0: [ 0.5 -0.9  0.6  0.9  0.5  1.   1.6  0.  -1.   0.7  0.9 -0.8  0.2  0.1
  0.2  1.2 -0.1 -0.4  1.8  0.2 -1.   0.7  0.  -0.7]
1: [-0.2  1.6 -1.7 -0.6  0.1 -0.1  2.  -0.3  0.8 -2.7 -0.3 -2.8 -1.6  1.1
  1.3 -0.3 -1.   0.3 -1.5  0.9  1.2 -1.7  2.3  0.7]
2: [ 0.4  0.9 -0.2 -0.5  0.8  0.2 -0.5  0.3  0.  -0.6 -1.5  0.8  0.1 -0.2
  0.2 -0.5  0.2  0.3 -0.3  1.8  0.5 -0.3  0.4  0.7]
3: [ 0.6  0.7 -0.5  1.2 -0.7 -0.9  0.6  0.1  1.4  0.9  0.1  0.7  0.6  0.9
 -1.2 -0.5 -0.2  0.1  1.  -0.9  0.5  1.7 -0.6 -1.3]
4: [-1.1 -0.2  0.2  0.3  1.1  1.7  0.  -0.4 -0.5  0.5  0.2  0.8  0.   0.8
 -0.9  1.3  0.5  0.6  0.4  0.8 -0.8 -0.4  0.  -1. ]
5: [ 1.   1.7  0.7 -0.4 -0.3 -0.9  0.9 -0.3  1.4 -0.4  1.3  0.1  0.1  0.1
  0.2 -0.5 -0.1  0.1  1.8 -0.9  2.7  1.8 -0.1  0.3]
6: [-2.9  1.2 -0.1 -1.7  0.3  0.8 -0.1  0.3 -0.1 -0.3 -0.1 -1.9  0.6  0.9
  1.   0.5  0.6  0.  -2.3 -0.1  0.5 -0.3 -0.8 -1.7]
7: [-0.7 -0.1  0.  -1.1 -0.4  1.2 -0.6  0.2 -0.3  0.3  0.4  0.3  0.4  0.7
 -1.4  1.6  0.   0.  -0.6  0.1  0.  -1.8  0.3  0.2]
8: [-0.4 -0.2  0.2 -0.4 -7.1  0.9  0.2  0.7  2.5  2.4 -0.2  0.2 -0.4  1.7
 -0.8  3.4 -0.5  0.7  0.3 -0.7  1.4 -1.2  1.2  3. ]
9: [ 0.9 -1.  -0.2 -1.9 -1.  -1.2 -0.7  1.1 -0.5 -1.3 -1.  -0.1 -1.2  0.4
 -0.3  0.1 -0.8  0.6 -0.2 -0.7 -0.6  0.8 -2.1 -1.3]
10: [-0.3  0.7 -1.7  0.1 -0.5 -1.3  0.2  1.2  0.9 -2.6  0.9 -0.1  0.   0.1
 -0.6  1.  -1.4  2.8 -1.6  1.5  2.4 -1.9  0.9 -0.8]
11: [-0.1 -0.3  0.5  0.1 -0.6  0.  -1.6  0.1 -0.3  0.2  0.4  1.6  0.8 -2.2
  0.3 -2.4 -0.1 -1.3  0.1 -0.6  0.7  0.4 -0.3  1.4]
12: [ 0.2 -0.3  0.3 -0.3  1.  -0.3  1.1 -0.4  0.  -1.1 -0.2  1.   0.2  0.3
 -0.7  0.3 -0.1 -0.4  1.  -0.2 -0.1 -1.5  0.5  1.2]
13: [ 1.3 -0.5 -0.6 -0.8 -0.2 -0.6  0.2  1.5 -1.  -2.2 -1.7  0.2  1.2 -0.6
 -0.7 -1.   0.3  0.3  0.   1.5 -0.7  0.2 -1.3 -0.3]
14: [ 0.   0.8  0.1  0.2  0.1 -1.1  0.4 -0.4  1.7 -0.2  0.6 -0.1  0.7 -0.7
 -0.3  1.  -0.6  0.6  0.6 -0.8  2.2  1.1  0.1  0. ]

[-2.   0.4 -0.3 -0.9  0.6  1.5 -0.9  0.6  0.4  0.3 -0.4 -1.8  0.1 -0.2
  0.8  0.5  1.1 -0.2 -1.2 -0.7 -0.3  0.2 -1.1 -1.8] --> 6 4 7
[-0.5 -0.9  0.5 -1.1 -0.5  0.3 -1.1 -0.1 -0.1 -0.7 -1.3 -1.2 -0.5 -0.9
  0.3 -0.4  0.3  0.8 -0.2  0.3 -0.2 -0.4 -0.6 -1.8] --> 9 2 13
[ 0.  -0.4  0.2 -0.7 -0.8 -1.3 -1.1 -0.2 -0.7  0.4 -0.5 -0.1 -0.5 -0.6
 -0.7 -0.6 -0.7  0.  -1.  -1.  -1.2  0.5 -2.1 -1.3] --> 9 3 13
[-0.8 -0.7 -1.2  0.7  1.4  1.1 -0.3  0.8 -3.8  0.5  0.1 -1.7 -1.2  0.2
  0.9 -0.6 -0.1 -0.5  1.   0.4  0.1  0.3  0.6 -0.3] --> 0 4 2
[-0.2 -0.3  0.4 -0.9 -0.7 -0.8 -0.9  0.2 -0.9  0.6  0.7 -0.1 -1.2 -0.6
 -0.2 -0.1 -0.4  0.2  0.1 -0.2 -2.2  0.9 -1.7 -0.7] --> 9 0 4
[-1.9 -0.4 -0.9  0.4  0.4  1.1  0.3  1.1 -1.7  0.  -0.3 -2.7 -0.9 -0.1
  1.4  0.5  0.1  0.6 -0.7 -0.3  0.5 -0.6 -1.1  0.5] --> 6 7 4
[ 0.3 -0.1 -0.4  1.2  0.9  0.9  1.6  0.6  2.2  3.   0.6 -0.1 -0.1  2.
 -0.1  2.6 -0.6 -0.3 -0.6 -1.   2.4 -0.3  1.5  2.3] --> 14 7 12
[-0.3 -0.7 -1.7 -1.3  0.5 -0.5  1.3  1.6 -1.  -0.8 -0.8 -0.9 -1.   0.2
  0.3 -0.8 -0.9  0.9 -0.2 -0.8 -0.7  1.  -2.3 -0.7] --> 9 13 2
[-0.3 -0.2  0.8  1.  -1.3  0.3  0.5 -0.3  0.8  3.5  2.4  0.3  1.2 -0.4
  1.6  1.4  0.  -0.7 -0.1 -3.1  1.9  1.2  0.7  0.4] --> 14 5 3
[ 0.7 -0.4  1.1  0.6 -0.1 -0.8 -0.9  0.3 -0.9 -0.6 -1.4  0.2  1.2  0.4
  0.3 -2.   1.2  0.6  0.7  0.1 -2.9 -0.7 -1.2 -0.8] --> 13 2 9
[ 0.5 -0.1 -0.2  1.1  0.3 -0.7  0.2  0.4 -0.5 -1.7 -1.2 -1.2  1.5 -1.4
  0.8 -0.8  0.5 -0.7  0.2  0.8 -0.2  0.5 -0.8 -1.4] --> 13 2 0
[ 0.4 -0.9  0.5 -0.5  0.   0.8 -1.3  0.2  1.   1.  -1.6  1.6  0.5  0.1
  0.9  1.6 -1.2  0.1  0.6  2.2 -0.1 -0.3  0.5  1.5] --> 2 7 12
[ 2.5  0.3 -0.2  1.2 -0.3 -2.1 -0.1 -0.8  0.3  0.6  0.9  2.4  0.8 -0.4
 -1.  -0.7 -0.4  0.5  0.4  0.9  0.2  0.  -0.4 -1.1] --> 3 14 2
[-1.   1.2 -1.4  1.   0.2  0.1  0.   0.  -0.2 -1.5 -0.8 -1.8  0.5 -1.8
  0.6 -1.2  0.5  1.  -0.6  2.8  2.  -0.1  1.2 -0.7] --> 2 10 1
[-0.4  0.   0.2 -1.   0.7 -0.2 -0.6  0.2  0.8 -0.5  0.  -0.4  0.6  1.1
  0.3 -3.1  0.1  0.4  0.2 -1.3 -1.3  1.   0.  -1.1] --> 3 9 2
[ 1.3  0.2  0.4 -2.  -0.3 -0.6  0.3  0.7  0.1 -1.4 -1.7 -0.2 -1.4  1.
  0.5  0.7  1.   1.   0.5 -1.3 -1.   0.5 -2.8 -1.8] --> 9 13 3
[ 0.5  0.6  2.2  1.4 -0.9 -0.1 -0.2  0.9  0.2  2.3  1.6  0.2  0.8 -2.6
  0.   1.4 -0.8  1.  -0.3  1.1  1.3 -1.   0.2 -1.4] --> 14 0 7
[ 0.   1.9  0.5 -1.2 -0.9 -0.6 -0.8 -0.6  1.4 -1.2 -0.2  0.4 -0.6 -0.4
 -0.6 -2.1  0.   0.   0.1  1.1 -0.1 -0.6 -0.2 -0.1] --> 2 12 11
[ 0.7 -0.2  0.3  0.5  0.7 -0.4 -0.3 -0.4 -1.4  0.6 -0.7  0.   0.6 -1.
 -1.  -2.3  0.7 -1.2 -0.7  0.8 -2.1 -0.5 -1.3 -0.9] --> 13 2 11
[ 1.5 -0.2 -0.2  0.8  0.  -0.6 -0.1 -0.2 -1.5 -0.3 -0.5  0.  -0.6 -1.
 -0.6 -1.6  2.  -0.3 -0.8  0.9 -2.7 -1.2 -2.8  0. ] --> 13 2 9
[-0.9 -0.5  0.2  0.1  0.6 -0.3  0.8  0.6 -1.3 -0.1 -1.8 -1.4 -0.1  0.
  0.6  0.1  0.4 -0.4 -1.   0.7 -0.4  0.2 -1.   0.1] --> 2 13 6
[ 0.5 -1.2 -0.9  2.5  0.3 -0.9  2.1  1.  -1.4 -0.5  1.4 -1.7  1.   0.5
  0.1 -0.6 -0.5 -1.6  1.   0.1  0.6  1.4  0.   1.3] --> 0 12 3
[ 1.1  0.9 -2.   0.6 -0.8 -1.6 -0.1 -1.   0.6 -1.   0.2  0.  -0.3  0.6
 -0.1 -1.  -0.8  0.1 -1.2 -0.9  1.7  0.1  2.  -0.1] --> 14 3 2
